128 stands for zero in the data rows.
A hidden rule labels the rows of this table. It goes by one to three of the table's principal directions, not those with the most spread.
tensor([93, 177, 87, 125, 155, 129, 87, 137, 114, 107, 128, 141, 150, 122, 141, 98, 125, 124, 160, 153, 119, 140, 146, 122, 122, 155, 171, 113, 127, 91, 66, 121]) 1
tensor([99, 141, 119, 170, 144, 115, 94, 104, 131, 95, 159, 200, 170, 75, 192, 83, 169, 131, 189, 102, 182, 111, 159, 144, 124, 126, 250, 81, 180, 66, 110, 109]) 3
tensor([105, 205, 93, 104, 97, 102, 152, 136, 126, 142, 119, 141, 130, 151, 113, 132, 81, 95, 174, 149, 112, 133, 135, 149, 111, 180, 95, 145, 107, 92, 127, 188]) 4
tensor([116, 157, 138, 164, 102, 81, 118, 135, 136, 106, 152, 192, 146, 89, 162, 118, 137, 117, 176, 124, 160, 119, 155, 152, 119, 162, 152, 118, 166, 117, 174, 142]) 1
tensor([116, 91, 118, 139, 135, 145, 98, 124, 125, 132, 73, 92, 118, 114, 126, 119, 122, 137, 78, 127, 104, 121, 139, 121, 178, 98, 166, 78, 108, 146, 94, 110]) 3
tensor([143, 117, 129, 129, 93, 107, 122, 141, 120, 112, 123, 117, 121, 121, 127, 126, 122, 124, 131, 135, 125, 123, 131, 134, 127, 115, 127, 135, 123, 146, 142, 130]) 3
tensor([237, 83, 189, 110, 45, 81, 140, 172, 108, 111, 123, 81, 86, 134, 56, 167, 89, 138, 99, 174, 73, 131, 94, 117, 119, 114, 13, 187, 79, 254, 204, 143]) 6
tensor([53, 86, 107, 145, 192, 188, 118, 80, 151, 157, 67, 134, 136, 107, 189, 115, 156, 136, 35, 68, 142, 130, 159, 123, 216, 97, 187, 49, 166, 88, 105, 91]) 2
tensor([152, 96, 145, 159, 143, 147, 125, 90, 139, 143, 119, 130, 136, 108, 136, 112, 141, 153, 139, 98, 139, 90, 125, 137, 144, 95, 209, 69, 123, 111, 101, 129]) 6
tensor([90, 58, 112, 130, 237, 201, 20, 121, 103, 86, 67, 103, 144, 81, 172, 85, 172, 179, 0, 131, 84, 170, 156, 61, 224, 80, 190, 58, 153, 159, 40, 7]) 2
tensor([121, 115, 130, 161, 141, 132, 103, 132, 132, 113, 145, 132, 137, 110, 151, 112, 157, 132, 143, 122, 149, 115, 135, 134, 122, 117, 181, 110, 139, 127, 108, 102]) 3
tensor([97, 185, 117, 131, 151, 104, 90, 142, 122, 106, 129, 179, 149, 101, 140, 116, 118, 131, 144, 157, 116, 152, 154, 116, 135, 189, 118, 117, 152, 119, 127, 130]) 4
tensor([132, 55, 114, 124, 134, 185, 134, 119, 132, 143, 91, 42, 99, 159, 135, 131, 146, 136, 52, 101, 115, 112, 115, 127, 162, 54, 139, 118, 100, 154, 92, 94]) 1
tensor([117, 158, 113, 155, 99, 126, 176, 94, 160, 152, 151, 151, 131, 145, 162, 128, 140, 124, 196, 84, 177, 75, 135, 182, 108, 134, 168, 109, 138, 72, 144, 184]) 1
tensor([113, 111, 113, 110, 115, 129, 145, 116, 129, 146, 85, 102, 113, 137, 120, 138, 109, 127, 95, 114, 124, 126, 130, 126, 152, 106, 117, 112, 123, 116, 136, 143]) 5
tensor([167, 99, 178, 149, 87, 86, 138, 134, 138, 130, 109, 145, 113, 97, 124, 153, 115, 137, 97, 123, 123, 120, 134, 135, 153, 136, 75, 121, 143, 185, 219, 145]) 4
tensor([103, 114, 116, 148, 195, 164, 45, 159, 116, 104, 94, 97, 132, 107, 143, 107, 143, 144, 50, 163, 77, 156, 147, 96, 177, 138, 137, 97, 119, 181, 63, 58]) 1
tensor([108, 148, 128, 117, 158, 126, 132, 142, 131, 143, 137, 123, 124, 144, 100, 148, 123, 130, 130, 145, 130, 145, 119, 110, 106, 157, 88, 145, 129, 125, 127, 130]) 5
tensor([125, 64, 121, 130, 164, 187, 131, 127, 136, 157, 101, 42, 103, 161, 118, 138, 146, 134, 58, 110, 116, 120, 107, 118, 146, 72, 136, 119, 98, 150, 80, 89]) 3
tensor([206, 3, 171, 129, 113, 186, 170, 102, 146, 159, 115, 22, 71, 174, 89, 169, 161, 190, 57, 90, 127, 78, 79, 121, 146, 24, 102, 125, 87, 207, 140, 112]) 2
tensor([171, 135, 152, 103, 41, 60, 144, 168, 113, 110, 129, 123, 99, 133, 66, 162, 87, 123, 149, 173, 108, 139, 117, 124, 107, 146, 36, 179, 103, 192, 203, 169]) 5
tensor([202, 139, 154, 81, 39, 45, 125, 192, 90, 110, 91, 87, 94, 133, 34, 163, 42, 114, 117, 209, 51, 157, 108, 107, 112, 155, 0, 188, 71, 222, 189, 170]) 5
tensor([142, 141, 142, 138, 113, 126, 189, 93, 149, 148, 195, 172, 143, 142, 144, 129, 152, 117, 214, 84, 194, 98, 111, 161, 71, 121, 167, 148, 151, 64, 154, 160]) 2
tensor([142, 158, 137, 116, 116, 128, 175, 112, 141, 150, 160, 151, 129, 152, 113, 143, 122, 122, 174, 119, 144, 118, 113, 143, 97, 148, 105, 152, 123, 105, 147, 168]) 6
tensor([149, 200, 121, 98, 101, 76, 109, 154, 93, 79, 173, 186, 157, 113, 118, 105, 103, 110, 208, 177, 117, 159, 131, 120, 78, 177, 113, 178, 135, 110, 132, 144]) 6
tensor([137, 153, 110, 103, 91, 105, 119, 150, 101, 78, 160, 150, 142, 127, 156, 108, 129, 103, 152, 145, 127, 153, 135, 132, 104, 132, 110, 185, 143, 125, 142, 116]) 4
tensor([103, 198, 109, 148, 169, 99, 48, 149, 104, 85, 135, 189, 175, 75, 147, 81, 118, 123, 177, 175, 106, 152, 161, 114, 124, 192, 189, 96, 144, 101, 73, 111]) 4
tensor([191, 110, 170, 137, 86, 104, 137, 163, 129, 124, 134, 97, 98, 138, 99, 160, 115, 135, 104, 154, 97, 123, 111, 134, 119, 138, 35, 168, 104, 220, 185, 136]) 4
tensor([190, 121, 169, 122, 76, 84, 141, 143, 121, 114, 152, 135, 113, 125, 81, 150, 114, 146, 162, 152, 125, 120, 109, 123, 99, 133, 81, 159, 114, 177, 183, 154]) 5
tensor([119, 91, 115, 132, 185, 163, 74, 139, 112, 107, 112, 87, 132, 120, 143, 107, 154, 150, 75, 136, 112, 142, 128, 97, 145, 96, 160, 110, 131, 143, 67, 62]) 3
tensor([126, 82, 129, 111, 149, 177, 152, 131, 136, 153, 111, 67, 100, 167, 124, 152, 138, 127, 45, 112, 112, 139, 110, 118, 148, 96, 69, 153, 114, 163, 129, 100]) 4
tensor([64, 113, 112, 125, 218, 191, 106, 103, 136, 135, 123, 144, 146, 122, 161, 115, 168, 141, 72, 104, 140, 157, 140, 98, 165, 121, 163, 100, 161, 96, 81, 71]) 2
tensor([39, 218, 82, 135, 156, 105, 111, 121, 128, 122, 144, 218, 178, 97, 171, 91, 122, 80, 201, 127, 162, 152, 167, 142, 114, 192, 201, 108, 170, 22, 98, 142]) 3
tensor([168, 128, 131, 94, 81, 114, 152, 164, 111, 109, 164, 92, 107, 168, 99, 146, 121, 115, 142, 156, 118, 141, 101, 126, 79, 120, 51, 213, 105, 169, 152, 130]) 1
tensor([133, 175, 134, 118, 100, 90, 143, 133, 126, 111, 173, 182, 139, 126, 124, 132, 125, 124, 194, 141, 150, 134, 130, 135, 90, 167, 104, 162, 148, 112, 168, 158]) 2
tensor([121, 108, 125, 140, 99, 133, 145, 114, 135, 116, 150, 149, 133, 121, 170, 116, 155, 112, 140, 94, 163, 117, 137, 152, 131, 99, 164, 135, 150, 112, 149, 118]) 1
tensor([125, 108, 131, 101, 111, 149, 185, 120, 144, 166, 120, 92, 96, 175, 96, 168, 121, 125, 99, 113, 131, 127, 106, 130, 129, 113, 63, 157, 108, 141, 156, 151]) 5
tensor([81, 105, 95, 132, 166, 179, 112, 130, 139, 160, 56, 62, 108, 147, 137, 132, 121, 123, 34, 121, 90, 132, 140, 124, 191, 114, 121, 89, 102, 145, 80, 107]) 1
tensor([117, 51, 133, 122, 138, 220, 215, 95, 175, 195, 121, 49, 76, 206, 136, 179, 169, 136, 36, 59, 150, 101, 98, 147, 158, 64, 66, 149, 112, 157, 153, 121]) 4
tensor([167, 53, 187, 175, 104, 127, 137, 111, 152, 129, 132, 139, 111, 97, 143, 145, 164, 159, 95, 92, 153, 96, 129, 140, 161, 90, 137, 100, 147, 187, 196, 114]) 1
tensor([146, 168, 130, 126, 129, 115, 104, 131, 114, 108, 133, 164, 148, 109, 128, 108, 110, 127, 153, 154, 100, 138, 137, 126, 131, 163, 134, 124, 122, 130, 114, 137]) 6
tensor([168, 177, 155, 146, 72, 77, 166, 130, 136, 119, 195, 195, 145, 120, 140, 129, 124, 102, 224, 125, 160, 109, 125, 170, 71, 168, 117, 169, 144, 113, 191, 175]) 4
tensor([140, 99, 130, 86, 73, 150, 220, 122, 147, 165, 140, 77, 81, 203, 99, 181, 128, 116, 103, 101, 144, 121, 94, 144, 113, 94, 27, 198, 105, 152, 187, 161]) 5
tensor([111, 120, 125, 186, 137, 155, 140, 79, 164, 160, 111, 146, 139, 110, 178, 109, 148, 130, 145, 72, 157, 70, 148, 175, 162, 114, 228, 48, 133, 84, 107, 149]) 4
tensor([89, 87, 115, 135, 199, 205, 123, 97, 143, 143, 124, 116, 134, 136, 171, 116, 176, 141, 67, 85, 144, 132, 131, 117, 164, 90, 172, 102, 149, 106, 83, 74]) 6
tensor([137, 155, 121, 145, 119, 109, 126, 122, 127, 121, 150, 149, 147, 118, 143, 108, 127, 119, 190, 125, 147, 108, 131, 148, 96, 135, 180, 119, 133, 89, 112, 145]) 1
tensor([85, 74, 108, 144, 213, 201, 63, 133, 129, 127, 60, 68, 120, 120, 166, 114, 155, 154, 0, 123, 83, 147, 148, 98, 214, 100, 137, 75, 129, 171, 65, 46]) 4
tensor([120, 144, 124, 118, 134, 109, 124, 135, 121, 131, 119, 132, 133, 123, 119, 129, 110, 120, 131, 138, 125, 140, 129, 120, 118, 144, 116, 131, 134, 112, 132, 135]) 5
tensor([108, 170, 119, 139, 165, 119, 105, 128, 132, 144, 116, 135, 137, 123, 97, 127, 110, 144, 164, 153, 119, 121, 131, 118, 119, 169, 152, 89, 114, 104, 87, 151]) 5
tensor([85, 147, 103, 111, 154, 157, 141, 121, 131, 121, 166, 148, 138, 150, 153, 123, 160, 121, 142, 114, 159, 146, 130, 125, 110, 131, 131, 157, 153, 90, 113, 110]) 5
tensor([20, 136, 94, 148, 207, 196, 141, 90, 163, 155, 146, 169, 151, 134, 202, 116, 188, 112, 106, 67, 189, 137, 153, 138, 153, 131, 188, 99, 184, 49, 99, 92]) 3
tensor([145, 23, 153, 172, 127, 154, 103, 112, 138, 104, 127, 102, 116, 100, 167, 119, 194, 169, 81, 86, 163, 96, 132, 127, 163, 43, 198, 87, 152, 169, 136, 68]) 3
tensor([108, 176, 129, 142, 128, 93, 110, 153, 129, 121, 132, 162, 137, 110, 128, 130, 112, 113, 149, 154, 121, 142, 145, 132, 120, 186, 103, 131, 138, 134, 147, 142]) 1
tensor([84, 142, 112, 138, 185, 151, 88, 169, 131, 142, 92, 86, 118, 138, 117, 139, 118, 118, 58, 163, 82, 159, 137, 109, 155, 168, 78, 124, 109, 171, 91, 97]) 1
tensor([113, 148, 99, 128, 134, 119, 86, 141, 107, 110, 92, 124, 145, 106, 147, 96, 103, 107, 117, 147, 95, 141, 149, 127, 148, 136, 163, 105, 121, 112, 84, 116]) 4
tensor([114, 159, 110, 144, 160, 100, 61, 140, 103, 100, 103, 156, 167, 74, 157, 82, 109, 114, 137, 149, 107, 144, 156, 118, 135, 152, 194, 87, 146, 93, 83, 105]) 6
tensor([74, 186, 100, 121, 184, 142, 125, 114, 132, 146, 129, 168, 158, 125, 146, 112, 120, 107, 145, 125, 132, 150, 142, 125, 124, 173, 150, 114, 147, 59, 92, 133]) 6
tensor([204, 130, 162, 126, 50, 73, 128, 154, 108, 78, 187, 152, 127, 117, 106, 127, 129, 132, 201, 160, 134, 120, 113, 136, 77, 126, 111, 183, 119, 175, 175, 141]) 4
tensor([146, 228, 113, 83, 86, 43, 84, 208, 76, 69, 153, 155, 142, 121, 77, 121, 65, 92, 192, 234, 73, 189, 131, 105, 69, 216, 40, 211, 106, 157, 135, 148]) 3
tensor([54, 158, 79, 141, 191, 143, 54, 114, 115, 105, 94, 162, 167, 84, 168, 75, 136, 133, 132, 134, 125, 143, 169, 110, 167, 142, 241, 52, 150, 64, 39, 95]) 5
tensor([105, 51, 132, 171, 172, 181, 135, 110, 163, 188, 76, 45, 97, 144, 119, 150, 149, 147, 56, 88, 137, 88, 118, 132, 168, 75, 169, 61, 104, 144, 92, 108]) 3
tensor([176, 84, 169, 128, 90, 102, 142, 135, 125, 111, 152, 125, 112, 121, 112, 148, 142, 149, 128, 125, 146, 121, 112, 121, 111, 101, 96, 156, 140, 172, 190, 123]) 5
tensor([96, 80, 123, 135, 173, 192, 157, 83, 157, 183, 82, 94, 114, 145, 143, 140, 142, 138, 55, 74, 135, 111, 126, 130, 181, 89, 150, 78, 126, 107, 108, 119]) 2
tensor([181, 121, 146, 88, 80, 109, 136, 159, 104, 108, 140, 102, 106, 150, 70, 147, 102, 128, 129, 173, 91, 149, 102, 109, 110, 125, 53, 189, 88, 192, 149, 135]) 2
tensor([117, 56, 110, 141, 170, 175, 59, 126, 110, 98, 71, 81, 131, 98, 174, 91, 154, 146, 25, 118, 96, 139, 148, 103, 200, 65, 191, 77, 131, 157, 67, 45]) 4
tensor([86, 139, 122, 151, 182, 130, 72, 118, 127, 114, 103, 171, 155, 78, 159, 102, 139, 144, 108, 129, 126, 142, 161, 110, 169, 151, 182, 68, 162, 107, 102, 99]) 2
tensor([136, 142, 150, 160, 112, 62, 55, 129, 107, 79, 95, 213, 163, 29, 153, 90, 108, 138, 140, 149, 111, 137, 174, 119, 174, 158, 191, 60, 163, 134, 154, 124]) 2
tensor([101, 174, 117, 128, 101, 121, 194, 104, 157, 168, 153, 159, 126, 158, 126, 147, 121, 104, 194, 101, 169, 105, 125, 166, 100, 155, 125, 138, 129, 73, 155, 192]) 3
tensor([132, 182, 148, 150, 113, 83, 122, 122, 138, 133, 128, 195, 143, 94, 112, 129, 100, 132, 184, 145, 124, 118, 145, 140, 131, 191, 135, 95, 132, 121, 157, 179]) 6
tensor([95, 128, 121, 141, 173, 144, 94, 136, 129, 137, 103, 119, 132, 116, 119, 122, 126, 129, 102, 142, 111, 141, 137, 111, 151, 141, 151, 95, 119, 132, 86, 106]) 3
tensor([118, 113, 143, 160, 160, 152, 135, 107, 153, 156, 120, 136, 129, 120, 147, 133, 144, 139, 105, 100, 138, 110, 134, 138, 152, 131, 146, 91, 140, 126, 131, 126]) 4
tensor([114, 127, 115, 116, 136, 124, 95, 126, 115, 119, 79, 126, 130, 107, 120, 118, 108, 141, 96, 143, 99, 140, 145, 108, 170, 129, 139, 91, 123, 132, 109, 125]) 2
tensor([158, 104, 162, 129, 129, 111, 99, 142, 119, 106, 123, 134, 119, 104, 101, 139, 130, 162, 103, 153, 109, 140, 126, 99, 143, 132, 95, 125, 131, 187, 155, 111]) 2
Which label does each new row get?
tensor([150, 96, 112, 97, 172, 187, 103, 134, 103, 116, 105, 69, 127, 148, 142, 110, 131, 132, 45, 136, 75, 154, 114, 101, 151, 91, 109, 147, 108, 153, 68, 71]): 6
tensor([164, 29, 157, 142, 101, 148, 140, 122, 136, 146, 84, 61, 92, 129, 118, 147, 134, 139, 46, 100, 116, 106, 114, 129, 172, 54, 124, 109, 104, 191, 150, 106]): 3
tensor([120, 187, 99, 67, 98, 107, 123, 169, 92, 86, 152, 148, 136, 147, 121, 122, 101, 89, 139, 178, 94, 188, 130, 114, 105, 167, 49, 214, 123, 137, 136, 125]): 6
tensor([108, 101, 107, 101, 158, 145, 90, 143, 104, 111, 89, 90, 124, 125, 128, 119, 125, 133, 58, 143, 99, 163, 132, 91, 157, 103, 117, 127, 128, 142, 96, 81]): 5
tensor([144, 150, 127, 111, 108, 115, 139, 116, 121, 140, 118, 138, 131, 129, 90, 126, 95, 124, 167, 141, 112, 124, 120, 127, 124, 137, 144, 118, 98, 111, 112, 165]): 2
tensor([131, 26, 139, 141, 106, 178, 176, 106, 163, 171, 92, 38, 71, 171, 120, 171, 159, 156, 46, 75, 148, 85, 110, 141, 170, 43, 107, 109, 107, 178, 155, 122]): 3
tensor([141, 232, 122, 123, 117, 36, 62, 165, 88, 89, 110, 198, 171, 67, 105, 95, 53, 107, 197, 206, 75, 160, 157, 115, 110, 226, 129, 114, 126, 109, 119, 165]): 6
tensor([146, 170, 115, 80, 100, 102, 124, 166, 100, 104, 127, 118, 122, 148, 101, 136, 89, 112, 123, 178, 82, 166, 122, 113, 111, 162, 34, 190, 109, 158, 143, 141]): 6
tensor([196, 223, 152, 103, 64, 0, 68, 214, 69, 40, 185, 189, 150, 87, 66, 120, 73, 123, 242, 247, 90, 172, 127, 99, 39, 222, 51, 208, 125, 177, 174, 154]): 3
tensor([133, 164, 131, 125, 69, 98, 217, 112, 155, 173, 160, 142, 116, 166, 110, 160, 108, 98, 207, 100, 174, 94, 111, 175, 74, 146, 100, 160, 122, 82, 184, 210]): 3
tensor([140, 132, 144, 131, 91, 116, 194, 121, 152, 162, 164, 128, 112, 161, 108, 159, 129, 112, 176, 106, 168, 102, 106, 157, 84, 129, 103, 160, 122, 115, 172, 172]): 3
tensor([68, 97, 92, 134, 183, 186, 74, 128, 122, 93, 113, 121, 140, 114, 198, 96, 180, 135, 49, 112, 128, 155, 157, 110, 183, 99, 167, 109, 162, 131, 81, 45]): 1
tensor([191, 97, 161, 134, 58, 98, 158, 135, 129, 119, 147, 114, 107, 133, 116, 146, 127, 132, 146, 123, 137, 101, 111, 148, 108, 101, 98, 158, 117, 172, 187, 149]): 1
tensor([95, 226, 95, 107, 128, 85, 118, 143, 109, 124, 122, 183, 164, 112, 132, 105, 73, 76, 181, 160, 107, 161, 149, 135, 108, 202, 126, 138, 132, 64, 113, 164]): 6
tensor([142, 90, 128, 100, 86, 149, 182, 106, 131, 135, 141, 113, 112, 159, 134, 140, 141, 118, 118, 92, 151, 122, 111, 140, 128, 76, 113, 164, 126, 123, 158, 133]): 2
tensor([180, 102, 164, 135, 89, 114, 143, 119, 131, 123, 132, 135, 117, 118, 117, 139, 125, 145, 130, 123, 124, 110, 120, 136, 136, 113, 112, 128, 121, 166, 171, 144]): 6
tensor([160, 180, 151, 122, 67, 78, 210, 132, 150, 169, 177, 142, 111, 169, 74, 172, 97, 109, 229, 132, 159, 98, 98, 164, 49, 172, 64, 179, 108, 111, 193, 220]): 3
tensor([184, 162, 148, 96, 41, 75, 195, 174, 126, 133, 170, 102, 93, 183, 80, 180, 92, 100, 165, 159, 121, 130, 95, 151, 57, 161, 0, 239, 103, 180, 219, 187]): 1
tensor([110, 96, 115, 136, 173, 165, 73, 133, 117, 104, 96, 109, 136, 107, 166, 103, 149, 140, 52, 129, 100, 147, 146, 106, 178, 107, 152, 101, 139, 152, 87, 65]): 4
tensor([144, 65, 145, 151, 124, 150, 152, 107, 151, 173, 79, 71, 100, 136, 120, 149, 125, 141, 72, 92, 125, 91, 118, 141, 164, 82, 135, 85, 108, 150, 137, 136]): 3
tensor([141, 106, 128, 143, 121, 118, 114, 111, 123, 119, 118, 129, 138, 104, 139, 108, 132, 140, 147, 113, 143, 105, 132, 132, 130, 96, 197, 91, 134, 104, 112, 126]): 5
tensor([122, 191, 71, 62, 93, 104, 139, 149, 96, 121, 104, 95, 125, 168, 103, 123, 68, 98, 150, 166, 89, 151, 123, 125, 100, 148, 76, 173, 96, 92, 101, 169]): 2
tensor([189, 143, 152, 134, 111, 109, 162, 123, 135, 161, 143, 107, 120, 149, 76, 144, 97, 134, 190, 137, 121, 91, 95, 144, 79, 137, 123, 131, 85, 124, 124, 182]): 6
tensor([61, 197, 90, 148, 181, 127, 96, 119, 131, 120, 146, 188, 171, 103, 172, 91, 140, 112, 185, 127, 155, 135, 159, 135, 115, 176, 207, 94, 163, 44, 75, 124]): 3
tensor([105, 88, 139, 149, 190, 158, 88, 112, 135, 128, 96, 134, 135, 94, 154, 120, 154, 160, 56, 111, 124, 137, 145, 102, 182, 116, 155, 75, 157, 141, 116, 81]): 2
tensor([131, 98, 136, 147, 167, 149, 84, 132, 123, 117, 112, 113, 132, 107, 132, 115, 143, 147, 90, 137, 109, 132, 132, 109, 154, 114, 159, 97, 125, 156, 93, 86]): 4
tensor([72, 101, 107, 138, 207, 206, 102, 108, 138, 133, 113, 124, 141, 126, 184, 107, 172, 130, 48, 98, 125, 148, 145, 115, 183, 108, 165, 99, 150, 117, 75, 62]): 4
tensor([158, 71, 144, 124, 84, 131, 159, 131, 137, 144, 109, 68, 88, 154, 98, 160, 126, 141, 95, 117, 127, 105, 108, 133, 137, 81, 91, 138, 101, 177, 160, 138]): 3
tensor([87, 65, 106, 166, 181, 182, 97, 97, 143, 149, 70, 84, 129, 111, 174, 105, 158, 143, 58, 81, 137, 101, 146, 130, 188, 68, 227, 41, 135, 104, 66, 83]): 3
tensor([146, 132, 123, 118, 80, 112, 190, 109, 139, 165, 130, 107, 114, 160, 104, 145, 104, 109, 178, 105, 151, 94, 107, 159, 93, 109, 133, 138, 105, 88, 143, 187]): 5
tensor([204, 127, 196, 135, 64, 40, 147, 139, 128, 129, 146, 155, 111, 103, 46, 167, 94, 161, 195, 159, 136, 106, 106, 121, 86, 153, 80, 134, 119, 174, 217, 191]): 5
tensor([171, 85, 143, 104, 134, 156, 117, 149, 112, 115, 120, 72, 106, 149, 106, 140, 130, 147, 61, 148, 84, 146, 106, 101, 140, 100, 64, 163, 102, 200, 123, 92]): 6
tensor([168, 235, 106, 100, 85, 68, 134, 155, 100, 119, 154, 146, 148, 143, 84, 113, 59, 92, 246, 188, 94, 129, 116, 146, 53, 195, 113, 169, 83, 90, 100, 199]): 6
tensor([146, 85, 123, 113, 94, 156, 149, 124, 126, 107, 155, 100, 110, 156, 142, 130, 163, 137, 117, 109, 146, 120, 114, 134, 125, 73, 123, 166, 124, 153, 135, 106]): 4
tensor([96, 141, 93, 116, 124, 114, 127, 122, 120, 139, 89, 114, 133, 125, 130, 117, 102, 110, 133, 122, 130, 127, 138, 131, 132, 121, 161, 104, 127, 76, 105, 145]): 5
tensor([122, 169, 113, 104, 134, 120, 148, 123, 120, 118, 179, 160, 149, 143, 136, 119, 135, 115, 190, 126, 158, 139, 119, 129, 73, 142, 132, 169, 149, 71, 123, 137]): 2
